In the rows, 128 means zero.
Each path is a new rotation, seen through one point. The rows after it are directions, each followed by how far the rotation turns it, in degrees a step (0 if it stays put).
Each turn is a multiple of 5 degrees from 10 to 175, or 0.
Each row of a path follows its step; steps can be skipped.

step 0: [133 131 135 125 136 122 128 137 127 135 134 120 127 125 122 121 130 131
 122 120 130 123 131 120 130 126 123 135 134 129 121 129]
step 1: [132 132 130 122 131 129 125 130 127 126 131 121 126 137 129 127 133 135
 126 133 118 131 132 128 128 126 131 144 132 135 123 126]
step 2: [126 129 130 133 125 129 123 126 130 122 134 129 128 140 130 137 131 135
 123 134 119 131 133 128 139 121 128 127 127 128 136 123]
step 3: [113 124 131 136 126 125 131 122 129 129 140 134 134 132 128 127 129 125
 125 129 123 129 133 128 127 127 134 121 131 120 131 127]
step 4: [125 128 128 140 129 131 133 129 128 131 132 122 133 127 125 118 127 128
 128 125 129 133 120 122 121 128 133 124 123 116 119 125]
step 5: [128 134 132 129 122 141 129 132 127 128 120 124 121 122 118 127 128 128
 132 133 126 138 128 122 122 128 128 126 128 128 119 124]
step 6: [131 130 124 122 123 130 132 124 124 122 117 125 123 125 117 137 131 119
 121 134 127 131 125 129 133 129 128 127 130 127 132 121]
step 7: [127 131 125 125 128 125 136 112 126 134 128 134 132 124 124 133 128 129
 118 134 132 122 124 129 125 127 119 131 130 127 136 130]
step 8: [128 127 123 126 127 132 138 116 128 138 129 134 130 130 136 119 129 136
 127 121 132 130 118 135 131 130 128 127 127 133 127 132]
step 9: [129 126 131 118 127 138 127 128 131 125 128 131 124 130 133 118 125 132
 129 113 131 128 128 122 131 131 122 120 122 134 126 125]
step 10: [125 118 126 114 128 132 127 130 132 114 131 125 123 132 127 128 127 123
 136 123 132 125 132 123 122 132 129 134 126 128 133 126]
step 11: [129 123 119 132 129 129 126 131 135 119 132 122 129 127 125 138 127 131
 133 131 133 123 127 130 126 122 123 135 123 125 135 141]
[131 126 130 127 125 130 125 128 125 126 127 131 129 129 129 128 133 126
 128 129 128 129 129 125 130 128 130 124 128 130 129 128] => 100

step 0: [118 138 126 128 118 130 125 125 122 134 129 127 129 135 127 130 129 127
 136 132 123 127 125 121 118 130 135 123 129 121 131 134]
step 1: [126 135 128 136 123 137 134 129 131 130 124 124 129 132 126 130 129 139
 128 133 120 118 121 121 120 128 131 133 130 134 124 128]
step 2: [128 123 126 128 120 130 129 127 127 126 132 132 125 129 125 127 133 133
 126 120 121 119 124 123 121 129 135 137 112 131 130 129]
step 3: [117 133 124 126 129 126 118 124 134 132 128 136 126 134 125 125 124 128
 133 122 119 124 132 123 122 121 126 137 123 125 127 125]
step 4: [130 135 133 130 126 134 126 125 133 121 125 141 129 123 119 127 128 129
 130 130 129 122 128 124 124 116 128 138 136 127 129 131]
step 5: [129 126 126 130 124 139 126 132 120 128 131 146 128 121 134 126 127 126
 127 128 129 129 124 130 126 120 128 135 122 136 133 127]
step 6: [116 128 127 118 124 130 130 128 126 127 128 136 126 130 137 133 125 122
 129 130 131 129 123 125 127 116 128 129 126 121 133 117]
step 7: [123 133 124 126 126 132 129 132 123 121 119 128 129 129 123 133 129 131
 129 124 131 138 120 121 127 117 134 130 138 129 130 123]
step 8: [129 131 121 132 122 134 127 134 120 130 136 133 124 127 126 132 137 136
 127 129 134 135 118 116 126 131 127 127 128 126 135 127]
step 9: [118 128 118 124 127 132 129 123 123 129 128 131 120 134 131 137 130 132
 126 134 125 129 122 122 122 135 122 133 127 126 119 124]
step 10: [123 130 134 129 123 132 123 123 121 120 126 122 124 137 114 131 126 129
 121 126 130 126 125 123 126 129 127 139 125 127 123 123]
step 11: [124 129 128 135 124 134 118 127 118 133 133 131 128 128 122 127 130 125
 130 116 130 122 125 119 131 127 121 133 127 128 124 138]
[127 131 129 127 131 130 128 128 129 125 124 125 129 127 127 124 129 128
 128 130 130 126 126 129 126 128 130 130 131 127 126 125] => 120
[127 126 128 127 131 128 130 127 131 127 127 128 128 130 129 132 127 129
 127 129 127 124 127 126 128 125 125 125 132 129 126 129] => 130
[129 130 133 129 127 128 129 132 128 131 130 127 128 127 126 129 126 131
 127 126 130 129 129 126 127 126 128 130 132 129 126 130] => 110
[131 131 126 132 128 129 127 129 128 129 127 132 129 126 127 128 130 129
 130 133 127 128 128 128 127 130 125 126 131 127 129 131] => 95

step 0: [122 127 128 121 136 135 129 118 130 126 127 125 118 129 129 119 128 113
 130 127 132 130 133 133 123 134 130 124 129 118 124 129]
step 1: [123 119 134 139 127 131 127 129 127 132 122 125 126 134 129 143 130 119
 129 132 121 129 124 130 124 124 140 130 125 132 125 125]
step 2: [130 135 129 124 130 134 122 126 129 117 124 125 135 125 126 136 124 125
 126 128 134 117 133 136 129 114 124 124 129 127 131 120]
step 3: [120 132 123 130 124 124 131 124 131 136 123 129 133 126 136 133 122 140
 123 127 129 125 137 137 129 138 136 132 132 131 125 125]
step 4: [124 124 121 129 132 130 132 131 139 123 127 137 134 123 123 130 121 129
 131 127 122 130 119 127 123 132 123 121 140 125 138 128]
step 5: [123 118 121 133 126 131 128 125 134 133 132 136 130 129 124 120 135 119
 126 131 133 121 130 135 137 135 124 136 118 127 130 133]
step 6: [118 124 133 125 130 127 128 131 134 128 125 124 114 130 138 126 128 118
 136 124 131 118 126 127 120 130 129 117 127 124 126 130]
step 7: [125 124 134 135 136 130 123 134 126 129 132 133 130 128 129 134 126 121
 120 137 129 129 130 129 131 118 143 127 124 137 132 122]
step 8: [119 144 130 121 124 133 132 122 121 120 122 133 130 127 132 131 126 128
 124 125 131 120 130 136 122 120 128 132 128 125 133 131]
step 9: [120 125 129 125 138 122 130 121 134 134 131 127 132 129 130 136 129 137
 128 131 120 128 135 132 130 134 134 137 141 125 130 126]
step 10: [129 123 128 124 124 142 131 131 135 124 130 139 134 131 129 129 123 127
 141 126 123 129 118 137 133 129 122 128 132 128 131 126]
step 11: [127 122 117 137 124 130 125 129 132 132 135 128 124 127 128 121 134 127
 131 131 133 109 133 128 133 128 132 130 131 123 122 134]
[129 128 130 130 127 128 131 128 128 130 126 125 125 127 131 126 126 129
 128 129 130 126 130 128 125 131 129 130 131 125 128 129] => 130

step 0: [138 130 125 131 126 124 135 132 131 130 131 130 122 122 127 127 133 124
 123 126 127 133 132 132 131 121 126 124 126 143 127 130]
step 1: [139 128 131 136 133 119 121 125 125 127 128 124 123 126 127 130 130 125
 121 129 137 126 122 127 122 129 128 124 136 122 123 128]
step 2: [123 121 133 124 131 130 125 130 129 132 127 121 124 130 130 128 123 118
 122 135 123 133 123 136 130 125 122 125 122 123 123 133]
step 3: [126 123 134 126 125 133 131 129 119 129 120 127 127 131 129 126 133 136
 127 130 117 119 125 127 129 129 132 128 134 125 119 121]
step 4: [116 129 125 127 136 131 126 123 127 134 127 130 130 125 128 133 127 136
 139 132 127 135 124 129 118 129 131 131 124 131 128 123]
step 5: [124 132 130 128 123 135 128 126 131 128 136 134 140 131 120 122 130 135
 126 125 130 128 129 122 131 124 122 130 124 121 134 122]
step 6: [130 122 115 123 122 128 128 123 130 122 130 133 126 121 129 125 123 128
 130 127 133 125 135 127 131 127 128 141 130 134 133 131]
step 7: [130 140 121 132 125 124 125 131 129 122 133 127 126 129 134 125 135 126
 130 126 131 125 133 121 126 124 132 122 126 126 127 142]
step 8: [135 131 131 127 128 128 123 129 127 125 123 123 125 121 126 132 134 114
 125 120 128 135 131 131 132 139 125 126 128 128 133 129]
step 9: [133 136 129 128 131 128 134 132 135 127 119 124 123 135 133 133 119 126
 121 130 127 122 125 136 126 129 131 126 131 121 127 126]
step 10: [122 123 140 129 133 124 137 130 120 131 128 125 133 135 130 131 125 125
 129 129 126 132 120 128 133 131 137 130 128 136 128 131]
step 11: [126 122 132 130 128 133 126 137 129 132 133 133 127 127 123 132 124 138
 128 125 128 129 131 130 124 125 131 116 130 134 123 117]
[127 130 128 127 129 126 128 126 129 129 129 128 126 129 132 127 126 130
 131 130 131 129 124 129 125 129 129 127 127 125 130 132] => 135
